One vector is turned by the same rotation once a step. Each row is the vector after some number of steps, and that number follows the row.
The counts run from 0 to 123.
[  2  -3  -4  -4   5  34   2  -1  -8 -34 -30  -8  14   4  38 -14  -5  15
   6   3  -9  -9  17  -8   0  16  -5  -5  19  -6  26  20  -6  -5  24  16
  12  16 -33   6 -35  -1  -8  38   4  12 -11  27   7   0  -2 -26  -6  31
 -21 -16 -20 -18 -11 -23 -19  15  17] : 92
[ 28   2  -1 -16  27  46   4 -14   7  -7  14  -5  18  -6  13   3  -1 -18
  25  16  -5 -13  12 -29   0  -9  -5 -27   1 -21  21   2  -6 -14  24   6
   6  12   7 -18 -22  14 -21  26  18  15   6  36  22  17  -5 -33   2  -4
 -21 -11 -14 -26  -1 -17 -21  25  19] : 41
[  0  44  -1 -35   0  38   5   0  11 -17 -13  -2 -22   3  13  10  -6  -1
   6 -16   6   5  14 -25   6 -13  -7 -30   2 -15  40 -14  -5  27  10   6
  -7   8  -6   4 -14  13 -10  22  25  25  -3   9   0  -3  13 -20 -14   1
 -25 -14 -12  -7 -28 -25 -23  23  22] : 104
[  9  16 -11 -31  11  22  17  -6  26  -2  -3 -11  11  -3  23   5 -14 -21
  27  -1   4  -3   5 -42  23 -16 -16 -33  18   5  13  18 -10  11   3  30
 -20  -6 -13 -18  -5  17  -6   6   9  -1 -16  24  15  32  12 -19  -4  21
 -18 -26 -15 -17  -6 -30  -7  27  -2] : 49
[ 14  21  10  -1  -8  32   9  15  12  -3 -12 -10   5  16  33 -10   3 -11
  20   8  -3   6  22 -16  26  -3 -16 -22  22   2   9  38 -16   9   7  15
   6  14 -25 -10 -25  -2  -8  24  11   9 -17  26   4   5  11  -7  -1  17
 -16 -49 -26 -26 -14 -12 -21  23  -5] : 19
[-23  19 -19 -13   5  39  14 -14   1 -26  -4   4 -10   6  -9  -5 -12 -12
   2   0  -7 -21   9 -11  -3 -12   3 -25  -7  -8  49  -6  -1  -3  21  33
   4  -2 -10   1 -39   8   9  39   7  23 -15  20   9  18   8 -32   0   4
 -16  -3 -19 -11 -15 -28   8  21  30] : 37
[  2  25  -9 -16  -1  29   5   2  12   4 -29   2   5   4  19  -1 -11 -11
   7  13   0 -10  48  -8  21  22 -19 -15  14  -7 -10  28 -11  -3  -5   6
   7   9 -36   3 -31  -3  12  29  20  16 -21  26  -2  -5   3 -33  -2  16
   4 -12 -21 -19   1  -9 -34   5  -9] : 84
[-16  29  -2 -18  -2  27   7   7  -2 -24 -26  -1   3   2  31   7  -4   4
   4 -16  -1 -10  22 -17   2   7  -4 -19  18  10  17  24   3  -2  -3  21
   2   8 -25  20 -23   9 -15  53  15  12  -1  36   6 -18  14 -34   0  13
 -16 -10   3  -8  -6 -23 -31  23   0] : 90
[ -8  25   2 -42  13  39   9   0   4  -5 -21   7   9   5  13  10   3  -2
  15  -1  -9  -3  10 -31   5   2  -1 -38  16   6  24  -5  -2   2  15  20
  -2   5   4  19 -26   2  19  30  35  31  11  16  32  -6 -13 -35  -1  -3
 -17 -18   2  -7  -3 -14   0  16  13] : 119
[ -7  15  -4  10   6  33   4 -19  -3 -27   7   0  -2  20   2   3 -19 -25
  10   5   5 -18   2 -31   1 -12  -4 -16   3   4  39  19 -16  -9  -7  28
  -1   5 -16 -12 -24  15 -13  35   0  16 -14  38  14  16  15 -26  12   3
 -14 -16 -32 -19   2 -24  -7  33   7] : 35
[  2  35   3 -17   8  35  -4 -12  15  -9  -7   0 -10  20 -14   0 -14 -19
   7   8   6  -9  18 -27  21  10 -13 -20   4  -9  37   3 -19   5   8  17
   0  19 -17  -9 -30   3  10  11  21  26 -31  21   0  14  -6 -22  -9  -3
  -2 -21 -47 -23   4 -22  -2  18  18] : 109
[ -7  29 -15 -15   2  25   3 -11 -11  -5 -27   7 -10  18   6  18 -16 -12
   3 -18  15 -25  28 -29  25  -2  -5 -26  13  22  10  31  -3  -8 -15  46
   0 -11  -6   1 -27   6  12  18  15  23  -8  12  27  -6   5 -34  14   5
  13  -8 -22  -8  -6 -21 -21  17  -5] : 59
[-10  32  -9 -32  11  34   4  -4   9 -11 -24   0   1  11  11   1  -3   2
   9  -1 -13 -10   9 -26  -4  -1  -3 -33  -1   8  31 -10   1  -5  24  32
   4   9  10  22 -38  -2  22  17  30  30  -3  21  32  12  -5 -36  -4   7
  -6 -18  -6 -16  -7 -32  16   7  19] : 118
[  8   7  -6  -9  12  20   8  -5  16 -16 -11  -6   7  -2  26 -10 -14 -15
  11  19 -18 -19  28  -6 -14   3   3 -17  -3 -16  12  27  -4 -15  15   3
  16   3 -22 -10 -43   5 -20  53  12 -10  -5  47   7  12  11 -35 -18  14
 -14 -16  -6 -21  -3 -21 -27  16   2] : 11
[ 22  24  16 -19   0  51   0   5  14 -12 -14  -7   0  14  21   0 -13  -8
  19  -4   3  -1  -3 -12  14   4  -1 -29   5 -30  23   2 -21 -12  11   5
 -10   7 -18   6  -7  16 -12  27  11  19  11  35   2   2   6 -18  -8  14
 -31 -17 -22 -27 -13 -14 -43  22  13] : 106
[ -5  30 -17 -14  -3  10   6   1   5 -16 -14 -15  -2   8  37 -13  -8  -8
   4  25 -18  -6  38 -11   4  -6   2 -19  11  -4  36  12  -9  16  22  19
  24  21 -10   1 -33  -5 -10  24  32   7 -15  33   6   0   1 -29 -13  10
  -1 -23 -20 -29   0 -37  10   6   5] : 13
[ -2  31  -6  -8  -5  25  -5 -12  17  -1 -14  -6   4   1  16 -11 -16  -1
  14   9  -7 -20  38 -16  18  20 -27  -7  10  -6  -9  34  -6   4  -9  13
  11  28 -34  -5 -35  -4   6  25  20   2 -22  33   1   8  -5 -30  11  25
   4 -19 -17 -33  -3 -20 -21  13 -12] : 85
[-10   5 -10 -19  15  13  12 -23  -9 -13  -9 -24  10  -7  20  22 -24  -8
  11   4  -4 -13   7 -39  -7  -4   4 -24  22   4  31  34  -6  23   6  36
  14  15 -12 -18  -3  15  -6  18  24  10   6   9  26  10 -13 -51   5  21
 -18  -5 -20  -8   8 -25 -14  16   5] : 64
[ 11  -6  -7  -9  10  28   3   0  -5  -7 -17 -10  13  16   7  -4  -5 -20
  16  10   1  -3  16 -25  18  -3  -4 -23  13   3  23  30 -14 -15  22  33
   6  -7  -6 -19 -40  -7   5  15   1  22 -15  10  37  17   6 -17  -3  22
  -4 -41 -32 -17   5 -24   4  19  15] : 123
[ -8  31 -20 -21  -3  48   8   0   9   1  -3  -7  -8  20   2  -4   1 -31
  11   5  -2 -12  31 -13  37 -23  -9 -35  10  -3  29   0 -13  -5  16  37
  11  -5   9  -2 -29  17  15   9  17  24  -7  25  22   0   4  -6  13  -7
  -4 -34 -19 -14 -10 -22  -5  16   8] : 44
[ 11  42   0   2   0  38  -6  -7  -9 -19 -19  10 -17  22  10   7 -16   3
  -1  -5  18 -27  22 -21  25  -1  -9 -18  16   0  36   9  -8  12   2  29
  -6  25  -2  13 -30   6   1  19  21  34 -22  19   7  -7  -3 -26  12 -17
   3  -9 -25 -27  -6 -16  -4  17  16] : 29
[ -9  34   3  -3   1  16  -4 -22  12 -11 -27 -15 -17 -11  24  -1 -18  -1
  13  -8 -16 -27  15 -29 -11   8 -16 -20  -7   7  13  26   1   2  -5  29
  12  35  -2  -3 -34 -14   1  28  19  17 -18  16   8  16   3 -27  -5  37
   1 -18  -7 -23  -5 -34 -11  -1   2] : 87
[ 27  11  -9  -9  20  26  -9 -21   1   1 -25  -9   6   0  21  19 -15  -3
  19  -7   0 -36  10 -37  14   9  -9 -30   4   7   0  27 -12  -7   8  37
   3   1  20 -17 -27  -5   7  11  16  29  -8  -2  27  20  -1 -30   1  20
   0 -15 -25 -28  -3 -22 -18   6   1] : 57
[  4  21  20  10 -12  33   3   8  17  -9 -16 -17  -6  11  23  -7 -14 -15
  10   2   0  -3  16 -10  22  -4 -15 -25  10   8  26  39 -18   4   3  27
   9  18 -17  -9 -30   1   1  22   1   9 -19  30   9  16  14  -7   1  25
 -10 -46 -20 -24 -10 -23 -10  16   6] : 20
[-37  42  -2 -24 -11  15  17  -4   9   3 -11   2 -19   2   0  14   1 -18
   9  -3 -26 -14  27 -20  -6  -3   6 -27 -13   0  23  16 -11  17  -6  22
  15   8 -11  -5 -23  -4  11  53  29  26  -1   2   3  12   6 -36 -15  18
 -15 -20 -15  -7  -5 -15 -20  13   6] : 8
[-22  33   1 -17   0  14   6 -17   5 -18 -34 -12 -14 -13  31  13  -9  -7
   8 -14 -11 -17  14 -30  -9   3  -4 -35  -5  17  14  24   1   6   0  23
  12  17   7  11 -30 -14  -3  37  32  20  -6  11   7   2  14 -36  -9  27
  -4 -16  -5  -6 -10 -32 -11   8   2] : 88
[ 11  16   5 -33  10  49  20 -14  33  10  -3  -4   8 -12   1   0 -15 -21
  19   6   5  -3  12 -30   8 -10 -17 -31   7   5   4   8   2  -6  11   9
  -4   3 -10  -7 -42  12  26  17  12   6 -11  18  18  39  -4 -29  -4  15
 -25 -16  -2   3 -20  -9 -23  20  13] : 47
[  1  23  11 -25  -3  61  13  -6  31   9  -5   1  -2  -3  -8  -9 -13 -22
  14   1   5 -12  16 -16   8 -12 -15 -36   5  -2  13   6  -6 -15  10  19
  10   9  -1   4 -37  17  33  15   8   5   3  28  25  25  -7 -16  11  10
 -20 -17   6  -4 -19  -9 -21  15  22] : 46
[ 15  17 -26 -19   8  38   8  -6   4  -8  -1  -5  -1  18  16  -5   0 -31
  12  13  -2 -13  34 -27  28 -27  -7 -27   4   4  31  -2 -12 -13  26  28
  18  -5  18 -22 -35  11  -5  13  20  23 -12  23  13  10   8 -12  -7  -4
  -3 -31 -34 -22  -1 -27  -2  15  11] : 43
[ 10  44   2 -18  -1  13 -19  -8  14 -12 -17 -14 -31  10   7  17 -16  12
  -3 -27  -4 -32  19 -18 -10   0  -2 -24   1 -14  31  14  -2  19  -7  23
   9  16  -4 -11  -9  20  -8  25  24   9  -3  15  15  -1  -5 -42 -11  14
  -8   6  -5 -32 -24 -29 -28   2  21] : 0
[ -1  25 -18 -14   9  23 -11  -8   9 -29 -13  -1   2  23  16 -16 -18  -5
  14  14  -4 -23   6 -26  -2  -7 -15 -20   0  -3  29   2  -5 -18   9  40
   3  13 -12   3 -31  14  -4  20  16   6 -14  54  29  15   4 -22   7   6
   0 -20 -13 -32   4 -39  13  15   0] : 116
[  2  34  19  -2   1  37  -8 -16  12 -23  -9 -20 -23  -5   7  -6 -31  -8
  -4  -2  12  -8  12 -23  -8 -13 -11 -22  -1  -3  45   3  -2   7  10  12
  13  30   4  -2 -38   8 -11  17  19   8 -13  27  14  16   7 -25  -8   9
 -13 -11 -12   0 -18 -30  -8  14  33] : 102
[ 32   7 -16 -14  24  37  -1 -12   5  -8   2 -14  13   1  19  -1  -1 -20
  19  15  -4 -19  22 -32  14 -13  -2 -30  -4  -4  24   6 -10 -16  26  13
  15  -1  16 -24 -28  12 -18  23  16  19 -14  26  15  13   4 -23  -6  -4
 -10 -19 -31 -26   1 -24  -9  21  21] : 42
[-17  32 -11 -26 -16  26  14   5  23   4 -17 -14 -19   7  17   0 -17 -18
  -4 -13   0 -14  32   0  17 -11   4 -30  12  -8  21  20 -14  -5  -2  25
  16  -9 -23  -6 -12  25   4  23  11   1  14  34   2   0  10 -23  -1  24
 -17 -15  -2  -9 -26 -23 -45  11   1] : 75
[  3  18  -8  -4  -2  44  11  -3 -14 -11 -14 -14  -5   1  19  -8 -21 -22
  14  17   5   7  30  -9  17   0 -12 -18  11 -24  20  21  -2  11   8   9
   1  10 -28 -13 -32 -13 -19  25  10  18  -8  17  13  -3  30 -21   3  23
 -14 -36 -30  -4 -23 -14 -36  23  -1] : 99
[  4  38   7 -22   7  14  -3  -5  24   2 -23  -7 -16  -3  18  13  11  -2
   3 -32 -17 -25  24  -8  20   6   5 -35  -1 -12  12  24 -23   1   7  22
  19  11   3 -11  -1  14   2  36  16  16  -4  20  -8  -1   1 -22 -12  20
  -1 -13 -17 -38  -1 -33 -23   0  15] : 81
[  6  30   4 -20   9  27   8   1  25   5 -34   2 -11  -4  20   9  -1  -7
   2 -23  -6 -27  28  -3  17  20  10 -37  -7 -10   4  28 -18 -12   8  16
  14  -2  -3   3 -20  -1   8  38  15  25  -9  14  -8  -6   8 -21 -15  18
   1  -8 -15 -22  -2 -17 -39   0  16] : 82
[ -1  39   4 -24   5  44   4 -11  22   8 -14  10  -9  -3  -8   8 -11 -15
  25 -10  -8 -21   4 -20  -5  10 -12 -39 -25 -29   5   2  -4 -13   3  17
  -9   5  -4   6 -29  -1  14  42  15  25   0  21  16  18  22 -23  -5  13
 -17 -19  -7 -22 -15 -24 -24  13  10] : 112
[ -6  13 -19 -26  -3  45   7  -8  -9  11  -5 -17   5  -3   3  -3 -10 -11
   1  22  -5 -13  50   6  17   0   4 -17  22 -25  21  19 -13  17  18  20
  21   4 -24 -17 -24   5  18  15  19  15   9   6  23  -2 -15 -38  10  17
 -12 -10 -21 -17 -16  -5 -42  14  10] : 69
[  3  29  -8 -19  10  32  12  -1  23   5 -36   7  -1   0  17   7 -10 -12
  -2  -5   6 -18  41  -1  24  28   1 -26   2 -10   0  30 -17 -13  10   1
  14  -6 -20  10 -36  -6  13  37  19  21 -11  16 -12  -8   8 -29 -16  13
   7 -13 -20 -15  -5 -14 -38   6   2] : 83
[ -5  -2 -19 -23   9  40   7 -21   3  -8 -25  -5   8  -2   9   0 -26   4
   9   6  -9 -20   4 -19 -15   6 -11  -9  14   8  15  17   7   6  10  35
   6   6 -29  -9 -36   3  22  18   3  13   1   6  28  23  -9 -46   4  37
 -19  -3  -3  -6 -24 -18 -30  16   5] : 62
[ -3   5  -3  -5   7  32  -1  -3 -11 -23 -22 -17   9   0  35 -15  -8   4
   3  11 -15  -1  14 -14   3  12  -2 -14  19   0  31  19  -7   9  25  18
  15  35 -27  -1 -35 -12   1  21  20  20 -13  13   8   3 -11 -29 -10  28
 -10 -20 -30 -15   1 -23  -8  16  18] : 93
[-10  46  10 -27   2  39   0 -13  21   1  -6   9 -15   7 -20   6  -5 -11
  19 -14  -9 -26   9 -18   3   1 -15 -30 -17 -24  13   0  -7   1   0  23
  -9  14  -8  -1 -23   2  15  35  12  28 -11  21  13  18  10 -15   3   8
 -11 -19 -11 -30  -8 -28  -5  13  19] : 111
[-10  41  20 -19  -6  33   1   5  16   0 -11 -12 -16  -4  23  -3   7   1
   3  -6 -16 -11  32  -4  11  -5  -4 -31   4   1  27  11  -4  10   8  13
  26  29  10  14 -27   8   0  36  35  11   4  32  14  -6 -15 -27  -1  -1
  -9 -30   8 -22  -7 -21  -5   7  21] : 15
[ 15  14   3 -25  14  53  13 -14   0  -4  11  -7  14 -10   9   6  -6 -11
  19  21 -13 -15  11 -24  -3  -9   4 -31   9 -29  21   4  -2   4  15   9
  -2  16  -3  -6 -16  17  -9  32  22  11  18  30  21  13  -5 -41  18   0
 -25  -7  -3 -23   1 -13 -14  23  16] : 40
